Each path below is one point turned by a fixed rotation once a step. After each direction that follows a path, write how fast that rotation turns it, in degrees each step (0 if it stays still).
Each turn is a multiple of 5 degrees from 10 to 175, or 0.
Each row of a path follows its step; steps can be skipped.
Rotation 1:
step 0: [ -5  -4   7 -20  -5   0  -2   6  22  -3   0 -14   5  -7 -22  13 -17   8
   2 -14  12 -22 -11 -28 -10  18 -14   9 -15  -8   4  38  16   3 -12 -13]
step 1: [ -7   0  11   0  -5  -5  -8  18  -3   7   6   9  10 -25 -11 -15 -13 -10
  -1  -1  -7 -22 -32   2  -2 -27   0 -19  33 -10   3  18 -14 -15 -22  -6]
step 2: [ 23 -13  -1 -24   2   6 -11  18 -28 -21  -2  -6   8  -5  23 -14  18 -22
  -5 -21 -10   3 -13 -11   3   5 -15  14  17 -11  -5   9  13 -16   4  16]
step 3: [ 12  -5  16  -5   9  20  -5   4  -8  19 -17   4  -8   4   5  21  -1  11
  35  -9 -11 -11 -18  -2 -10 -16 -18   5  -5  28  14   8  27 -14  14   1]
step 4: [ -2   2  33 -12 -14   6   4  27 -20  13 -10  -8   1  -9  -6   3   0  17
   6   0  -9  18   0 -22 -22   4 -23 -12  -5  -1   9 -10 -27   9 -22 -11]
step 5: [  8  23 -13   1  -7   0  -8  19   8   2  -4  16 -10  11  28   9   0   7
 -17  -5  24 -13  -3  -7 -24  10 -27  -2  22 -22  22   0   5 -11 -18  -1]
step 6: [  5   6  23 -14  -2 -10 -12  13  30   3  18  -3  15  15   0  -7  15  12
 -12 -10  -4 -14 -14 -12 -15   3   0  27   2  21  -6  33   4 -15  -1 -16]
step 7: [  7   0  11  17  -4   3  22  14 -12   4   4  23   0 -16  -4 -35  13  10
  16 -30   0 -25 -15   2   4 -19 -11   1  15  11  -4   7 -23  -3  -4   0]
step 8: [  7  19   3 -23 -14  -9  13   1 -34 -30 -25  11   2   2  -2  -9  12  14
  -7 -20  -7   9 -16  -8 -18   2  -8   9  -1  -9   6  -5  20 -10  17  12]
step 9: [ 21  15  18 -17   8 -16  -1   2   1  22   6   8 -10   7   0  22   4  23
  32   1  -2  -1  -1   2 -24  -1  17  -7   2   7  27   8   0 -17   6  25]
step 10: [  7 -16  21 -12 -18  -2  -7  40  -5  -8  11   4  -3   7  -9   2 -21  13
   3 -25  15  -5  16   3 -15  13  -1   9 -11  -6  11   1 -31  20  -8  -1]
[ -4  -1  14  -1   2   8  -2  -7   2   0   1   3   8   2  -2   3   2  -3
   0  -5   3  -3  -7   4   3   1  -1  -5  -2  -7   2  -4 -12   3   4   0] | 120
[-1  4 -1  3 -7  2  7  6 -5 -4  2 12  2 -2 -6  4 -9 -4 -2  6 -8  0  3  1
  3  0 -8 -1  0  1 -6  2 -9 -3  0  0] | 115
[ 0  7 -1  1  5  2  1 -2  9 -1  0  1 -8 -5  2 -3 -3  1 10  5  5 -6 -1  7
  5 -2 -8 -4  8  4  5 -4 -1 -4 -1  7] | 175
[  2   4  -4   3  -2  10  -6   5   4   3  -1 -10   4  -1   5   7   0  -2
   1  -6  -6   4   5   7  -9  -2  -6  -3   5   4  -6  -5  -2   2   2  -3] | 45
[ 2 -5  1  7 -4  3  6  1  1 -2 -8 -7 -3 -3 -1 -1 -2  9  2 -4  0 -9 -1 -3
  8 -3 -6  2 -9  5 -2  2 -1 10  3 -4] | 100
[-4 -1  3  0 -2  3 11 -6 -9 -2  4  1 -1  2  5 -5  5 -6  8 -2 -9  5 -3  2
 -2 -3 -2 -1  3  6  3  0  8  6  7  4] | 70
Rotation 2:
step 0: [-20  15  18   8 -22  19  -5  -4  -2  -9  -2  -2 -20   4   0   4  12  -2
  18  -4  10  15 -16 -16 -17  21  10  -5  25 -12  12   6   3 -14  13   8]
step 1: [-13   2   5 -17  14  -3  -9  -4   2  15  14 -12 -12   8  30  11  -8 -13
  -7  -3 -15  -2 -16  -5   1 -10  11  20  -5   5 -12  20  30  -5 -18  12]
step 2: [ -7  16   4  -4  -7  -9 -11   6 -26 -10   2 -17  20   4  -7 -13  15  15
  24   6  -2   2   6 -16  10  22  24  -3  -2  -8 -27  14   3  10   8  -2]
step 3: [ -3   9   2  29  20  -5   0 -25   5 -16 -12  -5   3  -7  36  16   5 -15
  -7  -3  12   3  15  -1  -1   7  20  -2  11   7   7   1  12  10 -18  -3]
step 4: [  4   1   4 -15   1   1  19   3 -16  -7   9   0  -4   4 -10   5   8   9
   0  27  19 -12 -11   0 -10  17  -6  14  22 -12 -22   9  -5   8 -37   8]
step 5: [ -1  -3  11   7   7  -9   4 -19  -3 -17   1 -19  24  10   3   2 -28   5
  -7  -9   7   6   5  -4   0  10  -5  -7   5 -17  18  23  11  -7  11  35]
step 6: [-20   4   8   3 -11  10 -11  -7 -19   0 -15  11  -7  -8   8  -9   0   2
   1 -24  13 -30 -21 -18 -17 -15  -3 -10   8  -9 -13  16  -1  12 -19   0]
step 7: [-23  23  11 -21  -4  -3  13   6  10 -19  15 -12   2  23  19   4 -11   0
  -4  -3  -6  29  -2 -13  14  -7   2   5  12  -4   5  13 -16  19  -5  -3]
step 8: [-14 -20   0   8  15  -6 -30  -5 -17   3 -17   0   3   0  -8  13 -18 -18
   3   2  -6  -2   5 -21   8  16  -6  11  16  11 -28  16  -2  13   0  -3]
step 9: [ -5  -4  17  -6 -10  14  -6  11   5  -3   9 -15  18   8   4   0   6   1
   1 -25  17  -4  26   8 -12  20  26  15  15  -6  17   3  -5  10 -22 -13]
step 10: [  6   6 -12  13  16  15  -8 -27   7  -2  -8 -26  -4  24  -5  15  10  17
 -23  -4  -3   7  -5  -9 -13  -3 -12  14   9  -5 -26   4  -5   0 -13   8]
[  0  -3   6  -4  -2  -2   6   7   1  -5   5  -5  -4  -1  -1   1   6   6
   6  -4   6  -1   1 -11   3   8  -2   4  -8  -6   6  -6  -3   4   2  -1] | 155
[-1 -9  2  4  6 -1  3  7  3  6 -1  4  1 -1 -2  5 -2 -6  0 10  5  3  1 -2
  1  8  2 -1 13 -1  5 -3 -6 -4 -3 -1] | 80
[  7   6   5  -5   1   5  -3   4   3   6   0  12  -1   1   5   1   0   4
   0  -4   2   4   4   2   8  -3   0   5  -1  -9  -3  -1   0  -3 -12   2] | 130
[-10  -2  -6   4   7   2  -7   9   0  -5   4   7   2   0   1   4   3  -1
   4   4  -4   3  -4   3   5  -2   8  -1  -8  -2   1   5  -2  11   1  -2] | 65
[  0  -2   1  -1  -3   5  -9   1  -3   6   5  -1  -1  10   5   4   3  -6
   4  -8 -10   4   1   0  -8   7   0   4  -1   4  -3  -6  -8  -3   3   0] | 40
[  8   4  -5  -1  -1  -3   6   5   4  -4   2  -2  -1   2  -4   3  -9   0
   1   6 -14   0  -9  -5   0   3  -3  11   0   2   0   3   2   1  -5   1] | 115
